These are runs of 7 systems, one row a step. Runs of the same system follow the same rule from any start.
path 1, j274, 9 rows:
[[-22  40 -33  -5   1 -18  -1 -11  15  12  16  17 -14  30  24   7  11  -5
   -6  -7  -1 -14]
 [ 40  -5  17 -13   4 -18   7   5  11  27  17 -11  33   9  -2 -10 -18  -4
  -17  12  -1  34]
 [-25 -42  -5  26  -3  18 -17   4  -5 -16   4  -7  -7  -6  -2 -37  28 -18
    7  11 -21   8]
 [-35  40 -12  -9   5 -10  20  20 -14   9 -23  23 -12 -26   2   6 -11  -7
  -15  -3  14   6]
 [ 25   9  -5 -11  17 -10  -1 -53  20  -8   7   9  28  24  30   1   7   5
    4  14   2  15]
 [ 13  -3  33  21 -12  12  32  35   2   7  40 -14 -13  -3  -9 -25   2 -11
   14  -3  -6  10]
 [-10  11 -30   2  -4   6 -37  14 -36 -42 -24  15  17  -7  -4  -7  -6   2
  -13  -2 -16  12]
 [-26  26 -20   0  -6 -21  16 -18  40  32  14   4 -20  31  16   6  20 -16
   -4  -5   5 -14]
 [ 45 -13  24 -19  20  -8  -3   9 -11  21  13  -9  36 -17  -6 -15 -32   5
  -13  16  -3  36]]
path 2, j556, 9 rows:
[[-37   2 -35   2 -14   3 -14 -22   3 -34 -57  16 -10   3   2  16  12   5
    3  -6  -2 -24]
 [  7  14  18 -26  28 -19  21  -9  12  40  34   6 -23  27  28  17  -2  11
    7   2  17 -21]
 [ 40 -13  26   2 -13  17   8  -7 -16 -28   3 -15  36 -32 -24  19  -4   4
   -1   6  33  29]
 [ -8  -8 -20  19 -30  17 -25  18  15   0 -15 -17 -30  17 -24  -4   8  -9
   18 -30 -32 -41]
 [-12  24  -7 -40  37 -20 -15  12 -35  22 -14  26  -2 -11  14  19 -25  10
  -25   7  19   0]
 [ 14 -65  23   1 -11 -11  25 -32  37   3 -10 -29  20  16   0   1  15  10
    6  23   8  11]
 [  4  25  23  16   7  43 -16  28 -25   9  24   6 -37 -22 -21 -12  14 -46
   11 -23  13  -3]
 [-38  -8 -53  -7 -14 -16 -12 -28  -9 -43 -34   7  18 -14   4  34   1  34
  -12   8   9 -13]
 [ 28  15  38 -13  10 -13  38   4  41  51  10  -4 -30  46  19   0  -8  -5
   19  -9  -2 -20]]
path 3, j151 (9 x 22):
[[-24  30 -40  17 -13   0  -4  24  -8 -19   9   8   0 -13   0 -28 -10   7
    4  -7 -42  -3]
 [ 23  27   1 -29  17 -18  -6 -10  -8  -3 -37  23  16  24  20  12 -24  12
  -12   0   1  11]
 [ 10 -19  10  -2  11 -16   5  10  -1  15  57  -9  12  23  18 -23   7  -1
  -10  21  -5  20]
 [-18 -10  -1  14 -20   3   4  38 -12  -7 -37   0   7 -22 -24 -24  -9 -19
  -17   0 -12  27]
 [-24  16 -29  -8  29  -5 -22 -28  -4  -5  -9  27 -12  20  35 -12  14  -3
    2   6 -15 -10]
 [ 15  34  25 -12   6 -16  43  30  -3  23  24   7  -1   0   8   2 -22   5
   -5   0  12  14]
 [  0 -36   7  16  -5   4   8 -20   1 -40 -17   0  29   2  10 -25  17  -2
    1  22  -6  36]
 [ -9  44 -38  11 -11   2 -20  27  -3   5  28   4  -9  -1  -5 -22 -11  -5
    3 -18 -39 -11]
 [ 12  -2  12 -35  20 -21   2  -6 -17  -2 -46  18  20   1  10  23 -27  20
  -19  13  22  16]]
path 4, j244 (9 x 22):
[[ 14   7  41 -27  26   6  28  11 -31  -9 -52  23  -4 -27   4  21 -31  20
    6   6  29   6]
 [ 25 -30   4   9 -18   3 -13 -30  32   0  37 -25  -4  57   3  18  36  -5
   14  -8  10 -25]
 [-24  27   5  11  -8  23   9  49 -26  14   7  -2 -17 -73 -41  -3 -12 -25
   -8 -17  17  10]
 [  6 -22  -9 -19   9 -15  19 -74  48   4 -42  -4  16   8  17  27  -5  39
   24  14  -2 -26]
 [ 32  27  41   4  20  27  -9  59 -39  11  62   6 -43  23   7 -24  -3 -16
   20 -22  -7 -13]
 [-12 -33  -8   3 -40  -5  18 -31   3 -38 -47 -15  40 -40 -35  57  11   9
  -25  12  61  24]
 [  7  27 -18   5   8   4 -14  -2  53  64  33 -14 -43  26   1 -35  -7 -11
   33 -27 -65 -52]
 [ 10  -6  49 -22  43  23  15   9 -73 -43 -18  29  16 -68   2  18 -23  19
   -3  22  52  36]
 [  6 -41 -14  11 -59 -30   8 -18  68  15   3 -38 -13  99  -2  29  35   9
    7 -15  -7 -49]]
path 5, j556 (9 x 22):
[[ 31  -2   9   3  -2  -3  -1   7   7   4   8  -6  31  11  -1 -31 -12  -9
   -5   9 -22  35]
 [-22 -14 -22  19  -8   4 -13  22  -5  -1  13  -6   2 -13  -8 -37   4 -11
   -4   5 -32  11]
 [-25  16 -13   0   7 -12  14  -2   2  -5 -22  22   2   7  23 -24   0  -9
   -9   9 -14  20]
 [  2   1  -4   5  10  -6  15 -24  13  -3  40   1  10  10  26 -18  14   2
    5  16  -6  14]
 [  6  28  -1  21 -23   9  24  17  -3 -19  20   0  10 -14  -9 -12  -1  -6
    4  -5  -2  21]
 [  5  20 -32   5  -9  -1 -18  -6   7 -18  -2   2  11  14   6 -14  -8  10
    6  -8 -35  -5]
 [  0   6  -3 -11   4 -26  16  26  -1  20  20  -1   6  11  12 -14 -20  13
  -11   9 -16   9]
 [ 17 -14   6   7  -1   5  -6  -7   6  -9 -12  -2  28   1  -1 -25   1 -15
   -5  13 -11  35]
 [-29  -3 -19  19  -5   6  -4  13   2   7  22  -2 -15  -6  -1 -27  14 -13
    2   2 -21  -4]]
path 6, j151:
[[-11   4 -10  21 -10   6   9 -13  14 -15  22   1   0  10  12 -20  24 -12
    8   4  -8  10]
 [  7  31 -10  -2  -3   4   4   9 -11  -5  -6   4   9 -33 -11   1 -23   9
    2  -8  -6   4]
 [ 13 -19  -3 -12   6 -15  -5 -18   8 -11  -8   0  11  32  21   0  -2  22
    5   9 -13  -4]
 [ 17  10   8   5  -7   6 -11  33 -11  14  30  -7   1   3 -16  -7  -4 -18
  -10  -7   2  13]
 [-32 -31 -17  -6   0 -11  -5  -8  -6  -9 -33   1  10 -16  -2   3   5   5
  -16  15   7   9]
 [  2  24   2   2  10   3   3   0  21  28  11   7 -24  23  12 -20   3 -19
   14 -11 -20 -12]
 [  1  -2  24  -7  11   5  20   8 -33 -23  -5  10   6 -30   1  13  -6  12
   -1  10  33  16]
 [-11  -2 -24  21 -29 -12  11 -14  36 -13   5  -8   6  36  11 -17  19  -2
    6   1 -25   1]
 [ 29  35   2 -11  18  19 -22   7 -24   7   4   6  10 -41 -18   0 -25  -8
   -1 -10   3  10]]
path 7, j16, 9 rows:
[[-15 -14 -31  -4  -1  -5 -32  -6  19  32  -6 -16   2 -10 -18  -7  -1 -12
  -12  -1 -17  -9]
 [ 10  -9  36  -5  24  14  22  10 -14   6 -24   7  -5 -28  -2 -16 -13  -5
   12   6   5  15]
 [-17 -20   2  12  -4   0   1  -2   4 -15  18   3 -20  43  22  -6  32  -3
   10   2  -1 -12]
 [-22  41 -22   5 -20  -6  12  15  -6   1   7   6   7 -27 -15  16   0 -15
  -23  -7  24  14]
 [ 22 -13  -3  -7  18  -2   2 -55  20  -9  -6   0  27  -6  16  -6  -3  16
   14  16  -9  10]
 [ 13  19   2   0  -1   1   1  46 -13  13  34  -5 -20   9  -2 -16 -22  14
   15 -17 -31 -22]
 [  8 -21   7  -8 -15  -5 -18   3 -21 -32 -43   4  21  20 -10  25   7  -6
  -24   4  32  20]
 [-25  -7 -27   6  -3  -6  -6 -17  47  47  -3 -16 -14  -7 -10 -20   6 -17
    4  -3 -29 -16]
 [ 14   5  44  -6  33  23  16  16 -43 -14   6  16  -3 -38   3 -11  -9  -5
    7   8  24  26]]
path 8, j244:
[[-20 -17  -3  12 -15 -13  22  20  -5 -17  20  -3   7   9  12 -19   5  12
   -4  15 -11  16]
 [ -6  29 -18  11 -19   3  -1  -4   6 -27 -29  14   6  14   2  -8   4 -13
   -1  -8 -11  11]
 [  6  10 -30 -10  10 -13 -25  -4 -10   2  31   1  19  -1  10  -4 -10  14
  -10   6 -14   2]
 [ 10 -15  16  -9  -7 -15  10  26  -1   7 -33   0  13  18  -2 -13 -17  -1
  -14   5 -10  23]
 [ -7 -21 -14  12   4  15 -33 -21   0 -15   1  -2   5   8   1 -18  27 -20
    2   6  -9   5]
 [-39   5 -20  -7   0 -18   3  30 -16  10  -2  10 -12  -7   3   1  -4   3
  -19   2   1  -4]
 [ 11  10   4  -6  10 -11  18 -34  22   0 -14  11  17  19  23 -10   7 -10
   -3  13   4  26]
 [ -6  -7  -9  17 -10   3   0  29 -16 -18  48  -6   0   4   5 -25   5  11
    5   2 -23   3]
 [ -7  20 -14  -2 -22  -6   2   1   2 -22 -58  11  13   1 -11  11  -9  -4
  -14  -7   5  12]]
path 9, j93:
[[ 61  40  13   2   4  26  -7 -27   2 -23  27   2   7  14   6  13  -4   7
   29 -17   0  -9]
 [  7 -36 -10   2 -42 -18   2  16   1 -17  15 -36  20   9 -24  38  -4  36
  -10  -2  17 -11]
 [ 29  -9  16 -20   5   1 -27  28   4  39 -48  -7 -10  12 -26  -3 -32  -9
   -2 -19 -22 -14]
 [-23 -47  16 -16  34   5 -22  -4 -28  14  25   2 -28   4  13  12  28  -5
   -4  14  34 -18]
 [-12   7  34  15 -17  11  51   9  20   6 -42   3  -8 -19 -16  -4  11 -37
    1  -1  29  29]
 [-16  33 -40  12   2  28 -37 -42  10 -11  16   7 -20 -11  -1  10  25 -14
   21 -22  -5 -36]
 [ -1  13  12  -9 -11 -30  70   8  15   2  14  -7   4  -9  11  25 -29  53
    9   8  12  -8]
 [ 72  11  17  -6   2  25 -42 -24   3 -21 -27   2  18  35  -7   3  -6 -10
   18 -17 -13   3]
 [-26 -49 -12   3 -29 -20  -4  40 -12  16  57 -36  -8   1 -24  22  10  21
  -19   2  18 -19]]
path 10, j274:
[[-32 -29  -5  13  -7  -4   8  27   3  20  19 -13 -17  -9  -8 -23  10  -7
   -3   7 -13  -2]
 [-12   2  -4 -16  15  -7  -6  -1 -17  -5 -49  18  11 -13   3  -1 -10  -5
  -19  10   8  20]
 [ -9   5   1   3  14   3  20 -41  21   4  25   4  -9   3  22   1  27  -8
   14   9  17  -2]
 [ 31  13  25   3  -8   5  30  26 -13 -11   6  -2  18 -21  -8  -9 -26  12
    6  -1  -2  23]
 [-11   3 -25  16  -7  16 -28 -11  -7 -40  -1   8 -10  29  13 -13  22  -4
   13  -9 -23 -14]
 [ -3  38  -5 -11  -9 -18  14  33   3  38  20  -1  -6   2  -9  15 -13  -9
  -21 -10  13   0]
 [ 20 -35 -15  -5   6  -6 -32 -32  11  -7  -7 -11  40  10   3 -16   1   2
  -10  17 -19  21]
 [-39 -15  17  15  -1   6  31  31   7  27   9  -5 -40 -12  -5 -20  15 -19
    8  -2   0  -8]
 [  8  15  -8 -24  21  -2 -18 -15 -36 -27 -35  24  31 -22   8  14 -18  13
  -18  12  14  25]]
path 11, j93:
[[-30  20 -14   7  -7 -12  15  -5   8   4  36   9 -11  18  18  10  29 -16
  -12   3  24   2]
 [ 19  28  -5  -2   0   5  14 -25  14   3 -11  -1  24 -43 -14   5 -21   2
    4   0   4  17]
 [  8 -24 -12   8  -3   8 -12 -15   6 -25  13 -11  -3  17  10 -13   3  29
   27  -3 -35 -26]
 [ 12  16  18  -9 -17 -16  18  53 -25  -6   0   6   3  21  -2  11 -20   9
  -15  -7  11  12]
 [  7 -20 -15 -15  11  -4 -46 -31  11  19 -20  -7  17  13  -9   8  14 -25
  -21   6  10   8]
 [-19 -24  13  10  11   7  25  23  -3  26  31 -16 -20 -41  -9 -27  -3   2
   12   8 -10  -4]
 [-10  15   3   1   2  16  -2 -12 -20 -46 -59  30  -7   8  14   5   8  -6
    6  -5  11   4]
 [-12  21 -21  12 -21 -19  15  -6  34  20  57 -10  -5  33  10  -2  21 -11
   -5  -1   0  -3]
 [ 27  21   3 -17  13  12  -1  -9 -21  -8 -13   1  30 -61 -21  17 -37  20
    2   0   9  13]]
path 12, j992 (9 x 22):
[[ -1 -11  -6  -8  12 -15  -3 -16   0  -8   6   6  16  21  25 -11   5   6
   -9  17  -6  16]
 [ -3   2   9   7  -9  -6  14  34   0  14  14  -2  -5  12   0 -21  -2 -12
   -7   0 -10  13]
 [  7  12 -17  -3  -9 -16   4 -16   6  -8  14  -1  30   2   5   8   1   3
  -16   9  12  23]
 [  1   3 -10   0   2 -10   2  14  13  13   9  -2  -7  21  11 -26 -11   7
    9  -3 -38  -9]
 [  5  13  -2  -5   2  -3  -3  11 -22 -15  -8  11  23  -8   0  -4  -7  -7
  -20   8  10  32]
 [  4 -28  -6  -5  -9 -19  -7   1  19  17  16 -17   3  34   3  -1   2   9
   -6   4 -11  -8]
 [-20  34 -16   1   3  -3   5  10  -4  13  -1  14   2 -23  -1 -14  -4 -22
  -15  -1   0  20]
 [  7 -29   0  -8   8 -16   4 -19   3 -17   8  -2  18  27  26  -4   5  24
    0  19  -6   8]
 [ -1  20   7  12 -14   4   9  42   4  20   5   0 -13   5 -12 -22  -3 -28
   -4 -13 -12  10]]
path 13, j16:
[[-18  -6 -31  -2  -8 -29  -9 -27  31  25  38 -10  22  27   9  -2  29 -23
  -31  17  11  23]
 [  8  27  -3  17  -1  14  29  13  -4 -12   3   1  23 -61 -12 -39 -28   5
   12   3 -29  32]
 [ 23   0   4  -9  20  12 -28 -21 -16 -41 -16  21 -11  53  36  -4   6  19
   26  -5 -20 -24]
 [-24  27 -25 -17 -16 -36  -8  50  -5  43   9   0  -6  19 -12  15 -13  -9
  -43  -9   6  -1]
 [ 26 -33  20   3   4   7   4 -37  20  -4 -33  -9  47 -20 -10 -21   5 -24
   -9  26   7  55]
 [-26   1 -14  19  16  20  -9  18  -1   5  27   4 -44  -2  14 -51   5   3
   37 -10 -59 -35]
 [ -1  35  21 -21   2  -7  13  23 -45 -33 -32  38   0  19  13  38  -1  -8
  -25  -1  58  22]
 [-14 -18 -43   5 -15 -32  -4 -50  65  30  25 -25  26  32  10 -13  23  -5
  -12  17 -20   3]
 [ 28  43  17   8  15  31   9  39 -35  -6  18   6   7 -71 -21 -34 -40  -4
   14 -11 -21  27]]
path 14, j992, 9 rows:
[[ -1 -49   2 -18 -14 -39  22   1  27  17 -54 -18  19  18  -5  14 -21  29
  -17  16  -3   1]
 [ -8  19 -17  14  16  23 -49 -14   1  20  22   9 -11  -1  -4 -36  32 -64
   -6  -5 -13  17]
 [-35 -23  -4 -13   1 -33  44  16 -26 -23  29   2   8 -12  24  20  -9  55
   -9  27  23   0]
 [ 30  27  20  14 -21   4  16 -10  53  15 -44   5  -4  58   2 -23  14 -50
    8 -15 -17  16]
 [ 16  13 -11  -6  30  12 -19   3 -47  -7  97  -7  22 -56   2  -4 -14  27
    0   9   5  10]
 [-16 -20 -13   8 -56 -36  39  24  42  -9 -94  -9   7  38 -10   2 -22  26
   -6  -4 -35 -10]
 [ 32  43  -7 -12  46  33 -86 -20 -37   9  51  24  -1  10   6 -12  24 -58
  -11 -11  13  15]
 [-44 -64   6 -20  -6 -51  65  40  -1  22  -5 -27   1 -28  -1  20 -42  75
  -12  28   4 -15]
 [ 12  39  -9  27 -18  24 -32 -50  47  -9 -57  20   7  42   1 -34  50 -94
   -8 -13  -9  42]]

Which system made each of these runs?
path 15 (2 x 22):
[[-15  -4 -23 -13  -4 -23   1  -9  -9 -29 -22  10  16  11  17  20  -8  33
  -12  10   5  -1]
 [ 28   1  23  -4  -1  -7  14   1  31  37  18 -11  -6  34   3  -6   2 -18
    4  -4   0   2]]
  j556
path 16, 2 rows:
[[-24 -12 -26   9 -21 -12   1 -10  15  -4   4  -9  16  -6  -9   4  16  -7
  -18   9  11  16]
 [ 12  22  -1   4  11  16  12 -18  10   2  -3   3   1 -31  -2 -15 -11  -1
   22  -5 -14   2]]
  j16
path 17:
[[ 40  43  28   3   7  12   4  26   6  15  -2  14  -9  30   5 -30 -13 -30
   10 -16 -22  14]
 [-27 -25 -32  -6   3  -4 -32 -26 -27 -21  32  -7  18 -19  -3  33  28  10
  -22  15  39   1]]
  j93
path 18 (2 x 22):
[[  7  28   1 -10   9   5   5 -24  -8 -29 -36  25  -2   9  20  19  -3   8
   10  -5  13  -6]
 [ 20  11  -2   1  -5 -13  16  -7  12   4  61 -10  15  15  13   1   2  13
    2   6   2   5]]
  j151
path 19 (2 x 22):
[[-28 -28 -17  18 -15  -2   3 -18  15  -5  20 -13   9  -8  -3  -8  33 -14
  -10  16  11  16]
 [ -5  41  -6  11   0  17  26  -4   1 -13   1  10  -7 -38   0  -8 -10   4
   22 -10  -7  -4]]
  j16
path 20 (2 x 22):
[[-13 -29   2  -4  26  18  -9 -12   5  22 -22  -9 -16 -39 -10 -21  -5  -2
   19   4 -20 -16]
 [-18   5  20  10   3   9  29  13 -18 -29  -2  22 -31  20  26  -5  17   3
   18  -2   8  -9]]
  j93
path 21, 2 rows:
[[  0   4  -2   6  -7  14   0 -33   7 -17  -9  -1   2  -7  -6  24  21 -11
    5  -3  30  -1]
 [ -9   4 -16  -6  10  -8   7  -7   6  18  32 -10  -5 -24   1   7  -7  20
    8   3  -1 -18]]
  j16
path 22 (2 x 22):
[[ 10   9  18 -12  20  -9  23   8  -9  12  -2  10  13 -15  10 -18 -20   3
   -5  13  -1  27]
 [ -2 -18 -12  15  -2  14 -24 -21  -2 -28   2   0  11  10   5 -18  26 -14
    3   7 -10  11]]
  j93
path 23, 2 rows:
[[-35 -10  -1  20 -13  21   8   0  -9 -24 -20   3 -14 -27 -14   2  26 -19
    3   0  20   4]
 [-20  39 -22   5 -10  -6  18  -9  26   6 -11  11 -17   7   9   2   3  -4
   10 -14  -9 -17]]
  j93
path 24:
[[  8   2  -2   3 -24 -13  26 -47  35  -8  -2  -4  33   9   1  29  25 -15
  -17  14  46  32]
 [  0  24 -13  15  12  11  10   1  20  18  55  -6 -27  -2  15 -39  -5  11
   38 -12 -54 -31]]
  j992
path 25, 2 rows:
[[ 11  11 -21   0  -5  -9   2 -27  34  16   3 -11  19  -1  -1  -1  -6   4
    3   1 -13   2]
 [ 25  -2  11  -6  17  13 -10  17 -24   0  16  -4   5 -19  -3 -14 -20   9
   10  -1 -15   2]]
  j16
path 26, 2 rows:
[[ -5  20 -27  -2  25 -12 -11  -3 -15  -4  57  13  17   5  35 -36  -2   9
   -6  18 -31  17]
 [ 20  36   0   0 -20 -15  21  26  -5 -31 -35  18  23  29  11 -15 -29  12
   -6  -7 -26  27]]
  j16
path 27, 2 rows:
[[ 48 -35  24  -2   1   0 -16  -6  23  34  20 -30  35  13 -20 -21   0 -25
  -11  11  -7  34]
 [-38 -19 -14  24  -5  25 -18  30 -20  -1 -10  -8 -14 -59 -32 -33   2 -22
   -1  -2 -20   7]]
  j556
path 28, 2 rows:
[[ 39  14  28  -1 -20 -18  51   9  -3 -31  15  -1  34  13  11  13 -17  28
   -3   9  19  35]
 [ 23   7  -2  30  -9  44 -39  -2  -2 -28   8   0 -14  18  -7 -32  25 -32
   29 -23 -34  -9]]
  j274
path 29 (2 x 22):
[[ 20 -10   7 -17  19  -4 -14   7  -3  35  26 -12  -2  -1  -3  -1 -10   2
   -2   2  -3  -7]
 [ -5 -27  11   4 -11   4   7  13 -10 -14 -33  -7  12 -19 -19  -2  -2  -3
   -7   6   9  18]]
  j556
path 30:
[[ 20  12   5   9  -8  22 -25  22 -19  -5  38  -7  -8  11 -14   2  11 -18
    2 -14   6  -5]
 [-26 -24 -14 -12 -12 -22   5  -2   5   6 -33  -9   9 -19 -16  30  -5  14
  -23   8  24  -1]]
  j93
path 31:
[[  5  -5  -8  12 -14  10  -8  19  -6 -24   1  -7  -5   6  -4 -17 -10  17
   18 -11 -37 -15]
 [  8  16  -9 -15   4   2 -31  -2 -18  -7 -32  11   5   1  -8  24  -5  -7
  -15  -8  18  -1]]
  j244
path 32:
[[-20  -8 -13  12 -13  -4   1   4  18  27  28 -17   4 -21 -21 -10  15 -25
  -14   5   6  14]
 [-18  -1  -1   1  12   1  30  -9   9  -4 -27   9  -5 -25  14 -20 -12  16
   18   8 -20   0]]
  j244
path 33:
[[-20   0 -13 -13   7 -33   1  34  -8  26  37   2  -9  30  20 -13  -5   8
  -19   9 -14  -3]
 [ 15  -1  16 -13  26   6  -4 -14 -17  -1 -25  13  29 -25   2 -11  -6 -19
  -16  19  18  45]]
  j93
path 34:
[[ -6  16 -41 -10   5  11 -68 -15 -32 -28 -22  16   7   3  -6  25  10  -7
  -14 -11   9 -11]
 [-26 -21  -3 -16  -7 -42  41   3  41  54  -2 -21 -12   6   0  18 -13  23
   -6   8   5 -21]]
  j556
path 35:
[[-18  -8   0 -21  27 -13  -6  -6 -16   9   4  14 -18  14  24  16   6  11
   -6   8  20 -17]
 [  1   5  25  11 -15  -2  40  14  19  14   6  -4  -4   9  -4  -7   9 -22
   -1   1  14  19]]
  j151
path 36, 2 rows:
[[-17 -20 -19   0  -9 -12  -4  12  -6 -16   8  -7   1   9   5  -2  -3  27
    0   3 -17 -12]
 [ 18  18   5  -6  -4   2 -13   6   6  14 -18   4   3  20 -11   2  -2 -26
  -10 -10   6  10]]
  j151
path 37 (2 x 22):
[[ -2  25 -10  -8   8   0 -16  11 -19  -8   5  17 -16  22  12   5  -1   2
    3 -12  -4 -17]
 [ 11   1   1  -9  -5 -15   3  -4   1   5   5  -4  26  -3  -4  14  -1  -5
  -23  11  27  26]]
  j244
path 38 (2 x 22):
[[  0   2 -16  -5  13  10 -26 -23   1   2 -45   7  20 -28 -10 -14  -6 -20
   -8   4 -10  20]
 [-11   0  -4 -15  25 -15   4  13  -7  18  32   5 -25  19  30  -8  -8  26
   13   3 -21 -30]]
  j151
path 39:
[[ -8 -19  19  12   1  16  20  15 -14  -5   3  -7  -1 -41 -14 -16   2  -7
    3   8   8  18]
 [-23  10 -24  12 -17   3   0  -8  10 -28 -24   8 -10  15   8  -8  11   4
   13  -7 -21 -14]]
  j151
path 40:
[[ 20  19  14 -21  28   3 -35  38 -32  31   3  13  -4   6  -5 -13 -17 -30
  -23  -7   0  16]
 [-44 -31 -44  10 -18 -22  -7 -30  14 -12  24 -12  25   0   7   0  35  -1
  -24  23  11  19]]
  j274
path 41 (2 x 22):
[[ 12  -8  16   4  26  20   9 -29  -2 -10   1   5  13 -25  10 -24   8 -10
   15  17   1  23]
 [-17  19   4  17 -10   8  36  17 -14 -32  16  11 -12  -9  13 -11   5  10
   15  -3  -1   1]]
  j274
